[103 137 153 132 104 109 144 152 120 103 117 150 146 115 103 135]
The third entry from the right is 115
The second entry from the left: 137
The last entry -> 135
The 1st entry from the left?
Answer: 103
The 2nd largest entry -> 152
